Rows are one point carried round by a steady rotation, each followed by how many ticks it has turned.
The counts run from 0 to 201.
[ 3.44 -3.46  0.62 -1.99  1.53 -1.77 -0.66  1.88 -2.78 -1.79  0.34 -2.13
  1.10 -1.82  2.00  0.45  0.90 -1.96  4.11 -0.16  0.03  0.56 -3.03  1.06]
2
[-0.04 -2.92  0.69 -3.15 -1.13  0.43  1.89 -0.03 -2.44 -0.49  0.59 -0.38
  4.34 -2.55  2.38 -1.09  0.90 -0.90  3.46 -1.06  0.96 -0.06 -1.93  2.09]
33
[-0.23 -4.18  2.90  0.02  0.30  1.20  1.22  0.21 -2.47  1.48  2.21  0.33
  4.32 -3.77  1.45  0.87 -0.78 -0.37  2.18 -1.22  0.14 -1.73 -0.03  1.09]
83
[-1.19 -3.06  1.51 -0.03 -1.16  2.35  2.52  1.50 -0.25  1.94  0.92  2.31
  3.13 -3.16  1.72 -0.01  2.94  0.19  1.31  2.24  1.23 -2.36  0.67  0.36]
97
[-0.38 -2.68  2.81  1.23 -0.62  0.57  2.44 -0.52 -1.60  1.29  2.19  0.09
  3.93 -4.87  1.19  0.28  0.60 -0.43  2.70 -1.59  0.99 -0.33 -2.20  2.13]
101
[-0.25 -5.26  1.02  0.65 -0.60  0.61 -1.35  2.57 -1.12  2.23  0.41 -0.57
  1.24 -4.35  0.26  2.20  1.92 -1.18  1.53  2.84  1.17 -3.08 -0.31 -1.74]
60
[ 2.55 -4.51  0.66 -0.12  0.47 -0.55  1.04  0.39 -2.28 -1.29  2.67 -0.28
  3.99 -2.89  1.34 -0.47  1.03 -0.21  4.10 -1.05  0.91  0.72 -1.76  2.52]
68
[ 2.38 -2.72  2.77  0.33  4.49  1.06  0.44  2.00 -0.23 -0.57 -0.66  0.49
 -3.57 -2.16  1.26 -1.88  4.06  0.77  1.63  0.81 -0.56 -1.70 -1.21 -0.68]
194
[ 0.30 -3.97  0.46  0.14 -1.22 -0.69 -0.43  1.74 -0.66  1.52  0.51 -0.89
 -0.26 -3.69  0.72  0.79  2.21 -2.34  2.54  2.96  1.57 -2.49 -2.24 -1.27]
58
[ 1.40 -3.66  3.05  1.86  2.07  0.75 -0.94  1.52 -0.18  0.51  0.77 -0.42
 -1.35 -4.44  0.31 -0.54  2.88 -0.35  1.98  1.58 -0.05 -2.96 -0.63 -1.80]
126
[ 3.27 -1.76  1.42  0.36  3.27 -0.57  1.41  1.03 -1.08 -1.81  0.84  0.44
 -1.44 -3.03  0.76 -2.56  3.68  0.92  2.47  0.50 -0.33 -0.46 -2.59  0.87]
175
[ 1.13 -2.23 -0.12  2.05  2.43  0.80  1.34  3.18 -0.73  0.86 -1.27  2.25
 -1.57 -2.11  0.75 -0.93  4.78  1.46  1.20  2.74  0.28 -0.28 -1.00  1.21]
197
[ 1.01 -4.08  2.41 -1.45  0.18 -0.44 -2.06  1.64 -1.67  0.23 -0.09 -2.51
 -1.04 -3.55  1.48  0.52  1.47 -1.93  3.45  1.49  0.35 -2.94 -2.07 -1.79]
39
[ 0.44 -3.40  0.50  2.17  0.70  0.71  2.57  0.95 -2.35  1.02  1.95  2.48
  4.31 -3.55  0.88 -0.83  2.28  1.54  1.71  0.73  0.53 -0.28  0.02  3.04]
133
[ 3.86 -4.01  0.87  0.27  0.88 -1.41  0.53  0.91 -1.07 -2.60  1.59 -0.93
  0.60 -3.47  1.09 -1.18  2.97 -0.64  3.76  0.86  0.86 -0.46 -1.88  0.17]
89
[ 0.84 -5.39  0.12 -0.44  0.15  0.90  0.69  2.48 -0.71  1.89 -0.34  0.43
  1.40 -1.47  2.84  1.33  3.08 -1.85  2.57  3.24  1.26 -1.80  0.86 -1.47]
43
[ 0.35 -3.58  2.00  3.39  0.82  0.32  0.74  2.18 -0.15  2.81  0.67  0.29
 -1.93 -4.67  0.06  0.53  2.93 -0.29  1.19  3.05  0.63 -1.95 -1.42 -0.26]
145
[ 3.29 -4.36  1.45 -3.00  1.33 -0.65 -0.36  0.99 -1.39 -1.33 -0.32 -1.84
 -0.14 -1.37  1.78 -0.13  1.96 -2.28  3.38  1.03  0.63 -1.07 -1.59 -1.92]
21
[ 0.19 -2.68 -0.77  2.86  2.10  0.80  1.20  3.28 -1.39  1.35 -0.94  3.56
 -1.71 -2.23  0.20 -1.13  4.16  1.10  0.75  2.65  0.27 -0.27 -0.65  1.56]
198
[-1.03 -1.08  2.99  1.45  1.35  0.26  3.48  0.52 -2.37  1.65  0.35  1.58
  0.65 -4.11  1.57 -0.19  1.65  0.60  1.87 -0.95 -0.24  0.89 -2.67  3.68]
187
[ 2.11 -3.22  3.76  1.72  1.33 -1.05  0.24  1.14 -0.67 -0.08  1.72 -0.99
 -0.97 -5.54  0.25 -0.45  2.10 -0.87  2.98  0.84  0.49 -2.31 -2.62 -0.53]
124
[ 2.55 -5.15 -1.30 -0.07  0.63 -1.43 -1.35  3.34 -1.54  0.84 -0.37 -0.10
  0.35 -1.59  2.05  1.29  2.86 -1.91  2.57  3.08  1.35 -1.07 -0.83 -1.06]
24
[ 1.79 -1.76  3.03  0.23  0.69  0.16  2.10  0.86  0.63  0.03  1.33 -0.48
 -2.12 -3.65  0.89 -1.71  4.12 -0.61  2.78  2.02  0.16 -1.50 -2.91  0.03]
142
[ 0.75 -1.80  3.59 -0.66 -0.09  0.58  3.74 -0.82 -0.85 -0.44  1.75 -0.01
  2.24 -4.25  1.38 -1.95  2.19 -0.22  3.19 -1.10 -0.05 -0.28 -2.58  1.84]
120
[ 0.83 -1.45  3.81  2.01  2.89  0.27  0.83  0.26 -2.26  0.83  0.75  0.63
  0.11 -4.21  0.56 -0.89  0.42  0.19  1.78 -2.91 -1.45  0.10 -2.44  2.64]
189
[ 1.74 -5.49  0.88 -1.44  0.59  0.77 -0.34  1.94 -0.77  1.44 -0.12 -0.22
  0.44 -1.10  2.40  1.16  2.57 -1.80  2.02  2.76  0.81 -2.10  0.46 -2.45]
42
[ 1.16 -2.30  2.00  1.69  1.36 -0.37  2.10  1.45  0.60  1.22  0.96 -0.33
 -2.67 -4.27  1.07 -0.84  4.30 -0.70  2.29  2.42  0.93 -1.25 -3.25 -0.54]
143
[ 0.03 -4.15  2.46  3.32  1.90  1.35  0.53  1.66 -1.20  3.56  0.46  1.67
  0.26 -4.40 -0.01  1.19  2.65  0.45  0.62  1.77  0.32 -2.62  0.60 -0.15]
147
[-1.82 -2.29  1.43  3.00  1.15  0.89  2.67  1.98 -1.38  3.22 -0.10  2.58
  0.21 -4.54  1.01  0.77  2.67  0.06  0.89  1.73  0.23 -0.53 -1.01  2.16]
166
[ 0.72 -3.99  0.83 -0.63 -1.46  0.67  0.97  1.55  0.87  0.92  0.24 -0.06
 -0.30 -2.68  1.49 -0.40  4.49 -0.62  2.60  3.48  1.71 -3.05 -0.97 -1.09]
76
[-0.97 -4.19  1.22  0.08 -0.83  2.66  1.87  1.96 -0.31  1.68  0.10  2.05
  2.52 -3.28  1.47 -0.98  3.62  0.35  1.57  1.91  1.44 -3.36  0.86 -0.09]
96
[ 1.44 -1.64  3.47  0.17 -0.12  0.01  3.27 -0.65 -0.74 -0.92  2.09 -0.32
  1.01 -5.10  1.31 -1.20  2.23 -0.85  3.63 -0.86  0.14 -0.24 -3.32  1.41]
121
